In the rows, 128 means zero.
A single turn carries every row of the set below to another of its rows. Some are shown first; where does it send the rows asked next?
K_734: [165 110 136 137 103 140 167 134 107 103 140 105 134 143 103  94 120 103
  97 131 115 143 123 113 143 152 130 150 158 160 109]
K_396: [173 129 147 160  80 122 153 145 127  82 151 102 117 145 135 124 139 107
 116  93 138 145  70 111 125 155 158 166 150 123 141]
K_631: [176 136 205 152 106 109 114 127 152 106 138  98 117 153 139 132 121 114
 115 105 133 130  91 122 126 124 148 162 155 143 144]
K_884: [163 102 167 147  88 154 136 136 120  97 135 115 153 154 124 115 127  99
 117 144 108 118 133 119 141 167 137 158 158 156 139]
K_608: [180 151 153 139  94 150 148 154 156 136 131 119 108 118 125 111 125  97
 106 152 136 129  99 111 134 126 103 127 127 140 147]
K_210: [149 156 130 122 122 145 153 150 129 115 125  97  97 124 115 113 114 100
 107  96 148 123  67 108 127 135 145 152 156 116 130]
K_952: [156 141 151 164 105 106 120 147 107 112 132 140 138 163 145 116 118  92
 143 116 113 127 138 116 147 127 166 132 150 138 128]
K_493: [157 121 164 123 135 169 135 138 136 121 134 114 146 160 119 125 120  77
 118 135 125 129 146 119 126 168 138 126 145 156 141]
K_421: [142 133 129 127 101 147 165 120 120 121 114  94  93 139 121 117 105 109
 112 120 130 117  82  99 119 147 134 163 155 160 119]
K_919: [138 152 143 175 107 117 125 127  90 112 125 124 128 134 110 105 128  85
 127 124 125 127 124 137 134 127 166 145 154 144 107]
K_502: [173 161 173 131 124 154 114 146 174 121 114 117 106 122 137 123 127  94
 110 119 148 117  92 117 123 128 120 130 148 134 150]
K_215: [159 146 153 150 115 105 139 108 136 100 131 127 122 140 130 113 116  84
 156  83 133 114 114 123 122 144 150 131 159  93 130]
K_812: [157 158 153 166 105 106 135 124 133 110 104 125 131 127 143 130 118  99
 140  96 126 108 106 116 152 126 140 140 173 106 119]
K_713: [170 155 175 131 134 141  95 136 161 120 112 109 110 123 131 133 133 102
 115 103 147 113  98 121 121 136 156 144 156 125 148]
K_189: [155 160 150 161 115 108 124 139 121 142 149 109 128 134 119  81 136  74
 130 125 120 113 122 139 129 138 143 117 165 137 108]
K_848: [176 138 211 161 113 129 127 116 156  96 143 115 116 159 132 133 120 100
 118 108 140 148  93 104 122 146 137 158 142 143 155]
K_492: [169 140 147 149 119 166 151 137 131 116 141 131 130 135  99 101 122  73
 108 133 145 143 124  90 129 177 121 129 130 163 150]
K_554: [180 125 142 158  83 149 142 139 120 106 136 110 133 154 138 130 149  98
 132 108 122 120  79 101 140 190 152 154 144 142 159]
K_732: [157 165 163 159 113 102 148 103 134 116 110 118 120 134 133 129 126  89
 132 104 140 141 105 148 133 111 140 127 155 124 114]
K_294: [165 154 142 134 138 128 131 165 135 111 140  92 109 122 115 120 122  93
 112  88 149 122  80 108 130 128 159 144 144 105 128]
K_115: [153 154 161 158 124 102 124 139 131 137 137 132 125 151 133  96 111  93
 144 121 137 126 159 120 118 156 148 134 165 129 127]
K_576: [179 132 157 156  96 102 142 148 130  90 150  98 107 134 123 115 128 116
 112  98 151 152  87 128 121 130 158 169 142 118 134]
K_809: [153 161 174 173 105 103 149 131 139 113 145 110 135 134 130 123 128  73
 149 105 146 118 107 146 125 131 135 130 147 100 128]
K_986: [163 133 132 138 125 159 158 171 129 130 136 105 142 127 112 110 131  88
 101 141 136 138 135 121 142 161 121 127 149 144 121]
K_322: [143 118 139 134  82 157 158 123 119 122 123 111 117 152 130 112 115 102
 117 150 123 136 106 102 128 170 138 157 155 175 142]
K_168: [161 124 147 151 106 164 142 139 130 123 135 113 139 158 133 121 135  80
 124 128 121 126 106  86 139 195 136 133 152 173 152]
K_891: [178 147 181 158 124 148 145 122 144 106 146 123 125 154 107 135 111  74
 112 110 147 145 118  86 110 167 129 139 119 153 152]
K_172: [159 134 138 138  82 155 165 152 129 118 144 117 125 135 115  95 112  84
 103 154 127 134 106  98 136 139 112 136 133 167 138]

K_809 goes to K_732
K_884 goes to K_493
And these:
K_396 goes to K_848
K_189 goes to K_919
K_492 goes to K_172
K_554 goes to K_891
K_713 goes to K_294

A single turn carries every row of the set below to another of its rows. Some are shown first; where does it send the rows asked next?
K_32: [120 142 163 122  84 164  95 113 136 149 111 109 144  94 131 151 120 110]
K_64: [155 138 132 153 120 135 113 153 133 136 125 100 118 127 125 128 148 127]
K_564: [152 128 155 156  64 172 139 134 134 179  99 131 144 123 127 147 112 134]
K_862: [117  97 153 104  82 164 119 135 138 171 108 110 142 123 117 139 155 131]
K_924: [142 162 141 132  81 154 137 171 155 144 126 136 133 106 134 142 112 148]
K_445: [139 118 155 133  90 158 160 122 139 157 111 113 136 159 111 164 132 142]
K_263: [165 132 135 121  87 158 142 142 127 142  88 123 143  94 156 151 113 159]
K_65: [140 143 140 115 107 174 154 164 144 137  91 106 140 125 124 133 150 162]
K_621: [118 141 113 132 112 131 124 143 136 161 129 135 118 120 140 162 134 128]
K_902: [129 138 131 136  73 150 100 136 107 103 100 107 147 111 131 150 145 135]
K_568: [130 141 176 112  76 170  93 139 139 153 130 103 140 105 144 130 124 141]
K_719: [151 151 137 153  94 167 120 160 141 144  99 102 134 112 160 124 111 160]
K_815: [129 138 131 109  98 182  98 141 145 127  86 135 147 136 138 146 111 116]
K_27: [136 126 169 142  66 153 114 118 136 133 110  99 148  92 107 149 124 131]
K_97: [132 135 135 162  92 179 120 163 127 155  92 137 122 103 131 129 119 120]
K_934: [154 115 137 120 101 137 133 105 126 128  94 141 125 147 148 134 137 139]
K_663: [132 141 137 144  90 163 147 124 146 119  70 124 139 134 118 125 140 120]
K_30: [153 129 148 140  92 160 139 135 119 188 110 124 142 113 113 167 140 142]
K_455: [170 130 150 150  98 137 121 128 126 179 130 106 136 133 128 152 136 146]
K_351: [123 127 163 110  83 150  96 122 148 145 131  88 137 136 148 129 135 123]
K_987: [115 131 157  96 107 156 104 118 137 154 123  98 140 114 126 157 146 121]
K_814: [106 128 165 118  61 165 116 115 144 132 106 100 144 123 133 138 128 111]
K_750: [128 126 116  96  95 174 102 160 133 147  90 121 151 128 142 144 144 125]
K_937: [129 124 171 111 107 161 118 125 142 143 125  98 138 109 105 170 124 152]
K_886: [122 145 125 161 109 166 126 126 121 143  78 122 129  99 139 157 118 135]
K_131: [140 148 151 114 105 172  91 141 140 108 113 126 137 145 139 143 109 145]
K_321: [121 134 122 140  90 122 125 138 140 144 133 135 115 146 142 134 144 125]
K_963: [161 119 143 109  85 150 150 124 139 124  86 138 138 142 141 125 138 143]
K_690: [137 135 127 144 121 158 122 158 117 157 105 125 122 100 111 143 155 124]
K_505: [136 135 135 162 102 145 136 137 146 109 106 101 120 139 119 138 124 113]
K_905: [114 103 152 127  82 168 106 112 152 162  98 119 138 128 128 145 111 109]
K_960: [138 130 119 122  74 153  90 158 118 134 103 104 150 120 153 131 149 134]
K_930: [118 127 141 134 108 173 158 161 145 120 104 110 118 145 116 147 128 137]
K_258: [153 118 130 127 114 135 121 108 114 140 101 135 121 127 159 153 128 149]
K_645: [107 129 173  94  77 177 123 137 135 145 117 104 143 113 124 146 143 139]
K_219: [144 112 166 129  61 150 102 140 138 156 124  95 144 113 128 117 145 142]
K_476: [169 127 142 111  77 159 153 144 140 131  85 128 146 117 147 132 126 154]
K_109: [130 145 149 115 101 160 105 138 115  97 114 114 138 129 121 160 138 155]
K_589: [157 127 129 127 106 146 128 125 114 147  97 126 130  99 161 163 117 158]
K_423: [135 117 167 122 102 161  95 125 157 156 131 103 131 134 138 145 101 142]
K_413: [121 140 135 139  67 134 146 140 146 124 118 142 125 142 123 130 144 123]
K_373: [130 152 146 122  73 151 157 164 152 128 121 140 132 125 116 136 139 145]
K_21: [154 127 149 161  85 139 136 105 137 155 114 109 138 146 121 158 121 124]
K_995: [132 130 146 143  97 184 131 181 142 145 111 121 115 137 141 122 115 148]
K_781: [153 121 163 137  75 168 144 144 144 172 118 117 137 157 133 139 120 155]
K_894: [129 156 122 141  97 147 127 152 145 157 120 139 128  98 139 163 107 129]
K_741: [125 134 130 130 139 154 122 134 116 152 103 121 117 132 134 146 156 155]
K_865: [148 138 140 151 108 145 109 128 140 134 103 119 122 154 148 104 140 138]

K_219 goes to K_862
K_741 goes to K_886
K_995 goes to K_930
And these:
K_258 goes to K_589
K_21 goes to K_455
K_645 goes to K_814
K_109 goes to K_902
K_924 goes to K_373

